One turn sends every row of this set to another row. A few are shown first. Where does it send the rows asked after them?
Z537: [ 12   6  24  -6 -19  12  19   6  -9  -3  -3 -20   0   7  -3  -3 -18   6
  10]
Z556: [  9  -9  29 -16 -11  10  17   9   4  -5  -6 -23  -2   9  -7   6 -16   2
   6]
Z16: [  7  -1 -12  18   8   4  -5  -4  -3  14  16  16   6  -9   9 -14  11  -4
   2]
Z323: [  0  11   9 -11 -18  26  18  13  -3   2   9 -26   0   4   5   3 -10  -5
   5]
Z268: [  2  12   9  -9 -21  21  20  10  -8   3   9 -23   2   4   2   0 -16   2
   8]
Z978: [  8 -10 -12  20  16  -2  -9  -5   1   6   3  21  -1  -4  14  -9   8  -5
  -1]
Z794: [ -6   0   9 -21 -17  17  18  14   4   0  11 -23   2   1  -5  10 -17   3
   9]
Z873: [ -4   3 -15  15  11  -3  -6  -2  -8   5  -8  12  -3  11  12  -8  13   3
 -12]
Z357: [  7   2 -10  11   2 -18 -12 -14  -8  12  11   4   5   8  16 -14   5  -7
  12]
Z103: [-14 -12  -1  -3  12  -6 -27  -6   9  -2  -3   4   5  -7  -6  14   1  -6
  32]
Z636: [-11   5 -22  -1  -3 -10 -21  -1  11   3  10   2   4   0  11   2   2 -18
  23]
Z37: [  4   8  10 -12 -20  20  19  11  -9  -1   4 -27   0  -1   6   0 -14  -3
  14]
Z947: [ 15   7  24  -5 -17  16  18   7  -7  -2  -4 -23  -1   9   3  -4 -14  -2
   6]
Z839: [ -4  -5   3  14  20   2 -14  -4  -9  -3 -24  14  -4   4  -3   2  10   8
  -2]
Z63: [-14  -5  -9   2  12   0 -20   7  11 -11 -24  14  -5   2  -5  12   5  -2
   4]
Z572: [  4  -7  24 -18 -14   9  17  10   3  -6  -2 -20   0   5 -11   8 -21   7
  10]
Z548: [ -6  -6  14 -22 -11  19  16  14   8  -1   6 -25   0   4  -4  13 -12   0
   5]
Z613: [ -5  -5  11 -22 -14  18  19  13  -2   0   7 -28   1  -3  -1   9 -14   1
  13]
Z987: [ -5  -9 -21   0   3  -5 -10   9  23   4  15  17   4  -9   2  -2   6 -13
   5]
Z129: [ 14   0  21 -12 -19   9  19   8  -8  -4  -4 -24  -2   4   2  -4 -18   0
  13]
Z401: [  5 -17   1  19  23   4 -17  -5   3  -1  -9  22   0 -10   4   1   6   0
   9]
Z547: [ 15  -7  11  22  14   4 -14  -8  -4   1  -8  20   4 -13  -5  -7   6   1
  15]
Z998: [  0  -7 -22  12   9  -2 -15   5  17   0   3  21  -2  -6  14  -4   5 -14
   3]
Z884: [  5 -12  22 -21 -12   6  20  10  -1  -3  -1 -24  -1   3  -3   5 -17   4
  11]
Z697: [ -3 -13 -10  11  15   3 -22   4  18  -6  -9  22  -1 -13   3   6   3 -11
  13]
Z408: [  2 -15   1   4   9  -4 -19   6  23  -8  -9  21   2 -13 -12   4   1  -8
  19]
Z856: [  3 -14  12   9  17 -13 -18 -19 -10   7  -3   6   4   2  -1  -2   4   5
  21]
Z257: [-15   3 -26   2   4  -4 -12  11  11  -3  -9  12  -4   7   8   1   9  -8
  -7]

Z839 -> Z63
Z408 -> Z987
And these:
Z884 -> Z613
Z556 -> Z548
Z401 -> Z697
Z572 -> Z794
Z856 -> Z103

One turn sends every row of this set to another row. A few are shown first. Where does it send the rows asked after them?
Z981: [  9  18  13   9   2 -15   5 -12  -2  -5  -7   3   6]
Z462: [  5  25 -16  -1  -7  -8 -21 -23  -3  11   2  -2   9]
Z128: [  5  -6   0   7 -11   7 -15  -2  29   7   6 -21 -27]
Z674: [-28  -1   2 -14   6 -11  -9   5  -7   5  -3   0 -13]
Z838: [-15  28   5  -5  -1   1 -14 -18   3   3  -2 -14  12]
Z614: [  9  -7  -2  -1  -4   2   3  -8  27   6 -19 -17 -26]
Z628: [ -8  10  -7  -8   2   8 -22   8  30   2  -3 -15   7]
Z359: [ 12   1 -14  11 -11 -30 -10 -17  10   1   6 -30 -14]
Z355: [  9  -8  -7   3  -3   9   7  -4  13  14   7  -5 -32]
Z326: [-10   0   3  10   2 -15   9 -11  -1  -1  15 -30 -16]
Z310: [ 13  16   9  17  -5 -21 -19 -12  10  -8  -8  -9   8]
Z649: [ 10  -5 -11 -12   2  -6  -1   3 -11   1 -12 -13 -34]
Z242: [ -3  -1 -21  -6  16   2   1   3  13   9 -21  -5   3]
Z721: [  4  11  10  25   3 -12 -12  -7  -6  -3  11  -3   5]
Z595: [ -9  10  -3 -27 -13 -22 -22  -1  11   2 -12   3 -10]
Z699: [  4   7 -25  -3   3   6 -13   7  10  16  13   6  -1]
Z77: [  7  17   4 -12 -15 -21  13 -17  13  -2   6 -20 -14]
Z560: [  2   1   3 -14  -4  -3 -18   5   9 -10 -16 -31 -28]
Z957: [-11  11 -12  10  11  -7 -12 -21 -10   9 -12 -14  10]
Z132: [  9   4  -5 -10 -11   1 -22   8  -2  -1  14 -16 -34]
Z140: [-13  -7 -17  -2  -3 -22 -36   2  -2   8  -2  -3 -13]

Z838 -> Z957
Z674 -> Z140
Z721 -> Z310
And these:
Z132 -> Z560
Z77 -> Z326
Z699 -> Z628
Z355 -> Z128

One turn sends every row of this set to another row. A few are shown first. Where does it send the rows asked after them?
Z171: [-19  23  12 -12  -3  14  19   1  25  -9   8  36 -16   7  18  -4  26   1
 -28  -8  -1]
Z245: [-25  35  -1 -30  -5 -15  -6   8  13 -12 -25  13  20  15   4   2  13 -30
  -7   1 -10]
Z393: [-31  10   3  -5 -22   2 -10   6  42 -13 -17  21  19   9   1   2  44 -24
 -23   1 -11]
Z567: [-26 -15  22 -20 -12   7 -14  -9  -1 -22  -3   7  17  14   9   4  27 -24
 -17   0 -11]
Z618: [-25  -4 -18 -17  -9  30  -1  15  44 -16   5  27   6  13  13   3  17   4
 -17   7  -8]
Z715: [-24   3  -4 -24  -5  23 -16   9  33 -23   8  39  -5   5  24  -1   5 -21
 -25  11  -4]
Z466: [ -7   4 -17  -2 -13  15  -4  15   1 -28   8  38  -2  13  -2   3  26 -14
  -6  14 -15]
Z392: [-30  16  14 -30   9 -11   3  -1  17 -12  -4   9   5  24  -7  11  26  14
 -32 -14 -10]
Z952: [-24  34   5 -28  -1  -3  15  21  12 -12   2  10 -14  24  10  17  17   5
 -22 -13   0]
Z921: [-35   6   1 -32  10  -2  -7  -1   2 -12  -8  33  25  10   2   1  19 -15
  -9   9 -33]
Z968: [-29  29  20 -30  -3  -2  -2  16  15 -11   8  20 -31  12  12  12  22 -13
 -31  -6  -5]
Z342: [-33  20 -29 -28 -28  10 -17   6  31 -11 -10  21   5   2  21  12  17   3
 -13   9  -9]
Z215: [-33  18 -14 -14 -20   8 -20 -17  24 -22  12   5 -16   2  10  -1  38   6
 -21   6 -10]
Z186: [-22   6   9 -25  -2   4  15  -1  29  -5 -14  22  19  18   4   5  23  17
 -27 -14  -4]
Z923: [-39   2   3 -28  -2   1 -12   3  13 -18  -5  28  23  -5  -8 -19  34 -11
 -25   3 -27]
Z131: [-27 -12   7 -32  -8   4  -7   6   3  -8 -15  12  26  17  10  10  20 -18
  -1   6 -24]
Z15: [-14  27   3 -15  -2   0  17  24  29 -15   1  38 -10  15  31   5  25  -4
 -13  -1 -10]
Z593: [-16  17 -16 -22 -13   9 -10  19 -15 -26   3  20  -4  13 -18   5  11 -13
 -15   5  -7]
Z669: [ -8   2 -13  -7 -16  24   0   4  -4 -20   8  30  -5   7 -12  -5  24  -8
  -9   8 -10]
Z476: [-14   0  18 -21  -5   6   9  -5  33  -8 -13  39  14   7  22  -5  23  -1
 -26  -6  -5]
Z727: [-15  10  23 -34  -2 -26 -11  22  25 -21 -10  14  -4  14  24  -1  30 -15
 -16  -1 -16]
Z340: [-22  16  11 -29 -18  -1  -4  -4  14   2 -22  -7   6   8  -5  -9  26 -24
  -6  -3  -9]
Z848: [-36  31 -29 -14  -7   2 -15 -10  25 -25   7  25   0  11  16  13  25   9
 -19   9 -13]
Z670: [-22  19  13  -7   2   1   2 -28  12 -10  -4   5   3  19  -5  -3  35 -20
 -10  -1 -13]
Z321: [-12   2 -14 -11 -22  11 -16  29   5 -28   3  33  -5   9  -4   7  27 -21
 -11  14 -14]
Z756: [-21  18  -4   3  -4  -5   7  -4  28 -19 -11  11  22  29   4   9  42 -12
  -5   1 -14]
Z626: [-30   3  -3 -19 -10  -7  -6  15  13 -36  -7  11  34   8   1 -16  38  -5
 -20  -3 -16]
Z98: [-27  11 -20 -15  12  20   5   2  27 -23  16  12   0  25   0   4  18  15
 -15   3 -12]
Z209: [-17  17  -6 -35   2   2 -17  21  18 -33   6  19  -8  14  28  -2  -3 -24
 -11  10  -5]
Z22: [-21  18  13 -28 -17  -1   2  35  32  -7  -2  23 -23   7  24   5  30 -13
 -19  -1 -10]
Z630: [-30  19 -10 -32 -25  13 -25 -14  18 -10  -3  22 -11  -5  24   3   9 -13
 -18  10  -4]
Z796: [-11   7 -17 -18 -20  19  -1  14 -10 -18   2  16  -2  10 -19  -3  17  -4
  -9   3  -6]
Z477: [ -9   9  21 -24   2 -14  -1   5  27 -20 -10  39   5  10  34  -5  23 -16
 -17   1 -12]
Z528: [-21  18   8 -23 -17  14  20  17  24  -2  -1  10 -12  11   9   2  26  11
 -24 -15   4]
Z58: [-35  29   7 -17  -5  -6 -16  -4  24 -18 -14  35  14   7   1   1  23 -37
 -30   3 -10]
Z988: [-19   9 -10 -19 -19   9 -21  23  -6 -28   6  28 -11   8 -14   7  19 -23
 -21   9 -10]
Z681: [-28  10  -3 -28   6  14  -9  -2  16 -22  21  -7 -20  14  -6 -10  20   3
 -20   0  -9]
Z491: [-20  30 -15 -26 -11  -2 -16 -15   5 -24   2  10  -9  11  31   6   9  -9
  -3  10  -5]
Z316: [-19  11  -4 -40  -7   4 -15  23  16 -25   7 -12 -16  12  10 -11  10 -11
  -9   3  -5]
Z358: [-25   3   9 -11  -1  -6  -8  -4  -2 -44   2  10  28  21  10  -2  30 -15
 -21  -3  -9]
Z41: [-20  18 -18 -22 -26   0 -14  -2  18 -22   1 -11  -9   9  23   0  28   4
   0   6  -6]
Z265: [-28  12  25 -37   2 -21 -13  11  19 -16  -4   2 -10  16   1   3  33  -4
 -29  -8 -14]

Z593 -> Z988
Z245 -> Z58
Z186 -> Z392
And these:
Z630 -> Z342
Z131 -> Z921
Z952 -> Z968
Z681 -> Z316

One turn sends every row of this set to another row. A few are shown first. Where does it send the rows asked after them?
Z250: [-15 -12  39  10   6 -21  18   0  -8  16 -32  -9  14  21]
Z917: [ -5  -7   3 -12  13   7  29   0   7  25 -34  -6 -14   7]
Z319: [ 22   7  24  -9  -9  13  40  -3   1  11 -30  -6  11  15]
Z219: [ 19  -4   8  -7 -19 -20  19   0 -19  22 -34  -6  -6  23]
Z44: [  1  -1  15 -14   5  11  29  -4  11 -19 -22  -2  13   2]
Z808: [  3  21   6  -5  -9  -4  20  26 -15  16 -37  -2   8  15]
Z653: [ -6  23  11   0   5 -11  17 -13   0 -18 -35  -6   0  -1]
Z781: [  9 -15  15   2 -13  -4  17  31 -19  -3 -30  -7  13   7]
Z465: [ -7  21   0  -4  -5 -27  14  -3   0  -3 -30  -2 -10   5]
Z784: [ 12 -20  22   1  -8  -3  23  19   4 -10 -13  -1  15  13]
Z227: [-19 -11  27  -2 -10   0  24  13 -12  27 -29  -4   7  -8]
Z202: [ -1  36  11  -1   0  -5  20   2   6  -1 -26   0  -4   8]
Z288: [ 11 -16  24  21  -8 -10  12  12 -17  -6 -22   6  18  10]
Z39: [ -8  -4   7   8  16  -8  21  -7 -14  26 -53  -4  -4   8]
Z708: [  0  -6   8  10  -1 -30   2 -14 -14  -5 -24  11   4  15]
Z932: [-10 -17  37 -10   5   8   8   2  -2   8 -13 -13  -5  13]
Z283: [ 14 -17  19   0  -7  -6  22 -31 -15  -6 -33  -2   5   3]
Z729: [ -1  -7  18   8  25   2  20 -20   5  17 -31   2  -7  19]

Z917 -> Z39
Z227 -> Z250
Z708 -> Z44
And these:
Z319 -> Z219
Z784 -> Z781
Z202 -> Z465

One turn sends every row of this set to another row. A few are shown first. Where does it send the rows asked after them?
Z143: [  3  12  14   2 -27 -19  -9 -13  11  17 -14 -11 -23 -14  -8  -8 -10  19
  -3 -13  33  26  23 -25   8]
Z201: [ 15   3  24 -15   4  10  17 -20  19  -7   5   4 -21   2 -29 -14  -4  -1
  30 -14  14   6   6 -29   6]
Z17: [ 13  17  17  -9  -1  -6  12 -10  28  17 -11  16  -5  -4 -51  10  -7   9
   6 -13  15  21  21   6   7]
Z621: [  7  34  -8 -34  -6 -16 -12   2  17  17   3 -15  -2  -4 -21   6  -9   3
  12 -11  25  34  15 -33  -3]
Z197: [ 17  20  11  -6  -6 -17  13 -27  30  15 -18   2   6 -18 -43   7  -4  15
  -8 -19  15   4  -3 -15  11]
Z777: [  6  19  -5  -7  12  -8   6 -21  18  19   2  14 -30   2 -17   8  -8   8
  23  -6  23  28  18   4   4]
Z869: [ 25  -3  30 -19  -4   4   4 -17  33  -3  -9 -12   0  -8  -6  -1 -18   6
  14  16  24   1  10 -20  -3]
Z472: [ 17  16  -3  -2  10  -5  30  -5  17   9   0  -2 -19 -17 -27  10  -2  12
   0 -12  10 -10  29  -6  22]
Z322: [ 24  17   0   1 -11 -19   9  -5  13  31  -6   7  -5 -22 -29   0  -9  19
   2   6  11 -12   6  -8 -10]
Z625: [ -6  15  20  -7   2 -10   1  17  19  20 -14 -17 -25 -15   8  -4 -15   9
   8  -4  34  14  16 -25  14]
Z11: [  1  16  -8 -22   0 -10 -20 -11  24   6 -11 -12 -11  14 -10   2  -9   5
  23  13  43 -14  -3 -27   6]
Z300: [ 14  -3   9 -13   1  -4 -16 -24  10  10  -7 -20  -6   5 -39  14  -9  14
  -3 -16  30  17 -11   1  10]
Z434: [  9   4   4 -18 -12  11 -18 -19  17  -6  -4 -14  -5   8 -28  16 -20   8
   8 -13  37  16 -10  -1  21]
Z341: [ -5   4   8 -13 -32 -19  -6  -5   9  23 -17 -13 -22  -1 -25 -17  -5   8
  11 -21  38  10  14 -34  12]
Z352: [ 17  45  10  -9 -20  -6   3 -18  23  23   0 -10  -3 -20 -41 -14  -5   1
  16 -22   9   3   5 -16  22]
Z989: [ 15  47  30   0 -11 -14 -20   5  15  12  -3 -31  -1  -2 -24  -7  -6  12
  13   2  22  -2  10 -10   5]
Z70: [ 30   4  25 -15  15  -9  15  -8  24   1  -6 -21   2  -6 -18  -2 -15  10
  15  11  18   9  -3 -23 -10]
Z144: [  6  22   5 -21   5   4   5  11  19  -4   1 -12  -9   5 -11  18  -3   7
  11   0  25 -27  31 -11  15]
Z969: [  1  35   5 -14 -23  -2  -9  -1  12   1   4   7 -10   1  -7   2  -4  12
  24  -8  25 -30   2 -23   0]
Z324: [ 20  30  -2   4  -2 -12  15  12   6  18   6  14 -16  -9 -34  -1 -12  16
  18   4  12   7  15   0  -7]
Z586: [ -1  23  -5 -23   7   1 -17 -10  22   7   2   6 -22  17 -11  10  -8   1
  32   7  35  10  18  -8   4]
Z817: [  5  41   3  -6 -10   0   4  14   5   0  12  14 -18   5 -21   0 -10  10
  32  -6  22  -5  11 -10  -1]
Z951: [ 15  -2  29 -18  -9  16   5 -24  31  -7  -2   3 -14  -3 -11  -9 -11   0
  25   0  22  -1  15 -24   6]
Z888: [ 13   8  -7   5   8 -25  17 -30  17  26 -11   1 -25 -11 -21  -1  -8  17
   8 -10  25  14  -3  -7   8]
Z893: [ 19  54  15  -1  -8 -13 -12 -10  16  12   2 -25  -1 -13 -36 -13  -1   9
  11 -11  12  -2  -2 -25  14]
Z533: [ -5   3  11 -15  -6  -2   4  16  23  31 -16  -7 -27 -15 -12 -12 -14  -1
  14  -4  33  11  23 -26  21]
Z915: [ 17  12  -2  -2  10 -12  22  -6  16   9  -7 -16 -11 -15 -26   6   2  15
  -8  -8  15 -28  14 -21  19]
Z280: [ 11   6   0 -11  -4  15 -18 -19  13  -6   0  -8 -14   7 -39  10 -16   7
   7 -11  33  24  -3  -3  21]
Z327: [  9  29  16  -6  -9 -12  -6 -19  27  -7 -19 -12   9  -5 -28   4  -4  17
  -6 -12  28 -15 -13 -32  14]
Z174: [ 14   1   5  -8   3   5 -17 -21   8   4  -1 -10 -14   6 -47   9 -11  10
  -1 -13  26  25  -5  -1  15]
Z9: [  9   6 -10  -6   0 -25   1 -23  20  20 -19 -17 -13  -3 -17  -4  -9  14
   8   2  37 -12 -16 -27   9]
Z120: [  2  28  25 -11  -2   4  -7   8  23  -4  -9  10  -8  16 -41   8  -9   7
  18   0  30  14  27   2   8]
Z306: [ 11  36  35  -8 -25  -7 -13   5  23  22  -7 -18  -5  -2 -24  -5 -10   6
  20   1  24   2  26   9   7]
Z760: [ 24   7  22 -14  19  -5  23 -11  15  -2   4 -11 -10   0 -34 -11  -6   4
  23  -7  12  12  -5 -29  -4]
Z563: [  0  23   1 -27  16  -8  -5   1  22  29   0 -11 -15 -22 -12   0   2   1
   8 -16  14  13   9 -43   9]
Z444: [ -1   9  -2 -28   3  -1   2   6  25  37  -8  -4 -21 -20 -24 -10  -4  -7
  14 -11  21   9  17 -38  17]
Z83: [ 13  19   4 -10 -24 -14  -5 -13  18  21  -7   2  -2 -16 -13   2  -3  18
   5  -1  18 -34  -2 -22  -5]
Z642: [ -2  19  -6 -35 -19 -17  -7   5  11  21  -6 -16  -8   6 -34  -8  -4   0
  20 -20  32  16  10 -40   5]
Z806: [  0  34  24  -8  -8  -1 -19   5  23 -19 -14  -7   1  17 -28   5  -8  12
  11   1  38  -8   4 -23  11]
Z761: [ 12  34  22 -13 -31  -3   2  -9  27  29  -5  -5  -6 -13 -34  -8 -10  -1
  23 -15  17   4  22   5  19]
Z941: [  9  22   2 -14   8   5  19   6  19   1   6   2 -18  -4 -17  17  -5   6
  11  -8  16  -8  39   1  18]
Z48: [ -3  27  14 -13  17 -12  -5   7  18  19  -3 -19 -19 -19   9   2  -3  10
   4 -11  22  15   7 -35   5]
Z830: [ 11  16   2 -15   6  -7   6   4  17   1  -8 -23  -5  -2 -17  11   1  13
   0   0  24 -38  16 -23  15]
Z277: [ 10  30   3 -12 -10 -17 -14  -7  16  13  -2 -12 -11 -16  -5   6 -13  15
  -2  -7  24  41  23 -24  -1]
Z679: [ 11  -1   9 -20  -8   0 -16 -21  16   3  -9 -22  -2   7 -28  18 -15  13
   2 -15  35  11 -14  -1  14]

Z143 -> Z277
Z830 -> Z915
And these:
Z324 -> Z817
Z625 -> Z48
Z197 -> Z17
Z989 -> Z893
Z951 -> Z869
Z280 -> Z434
Z9 -> Z888

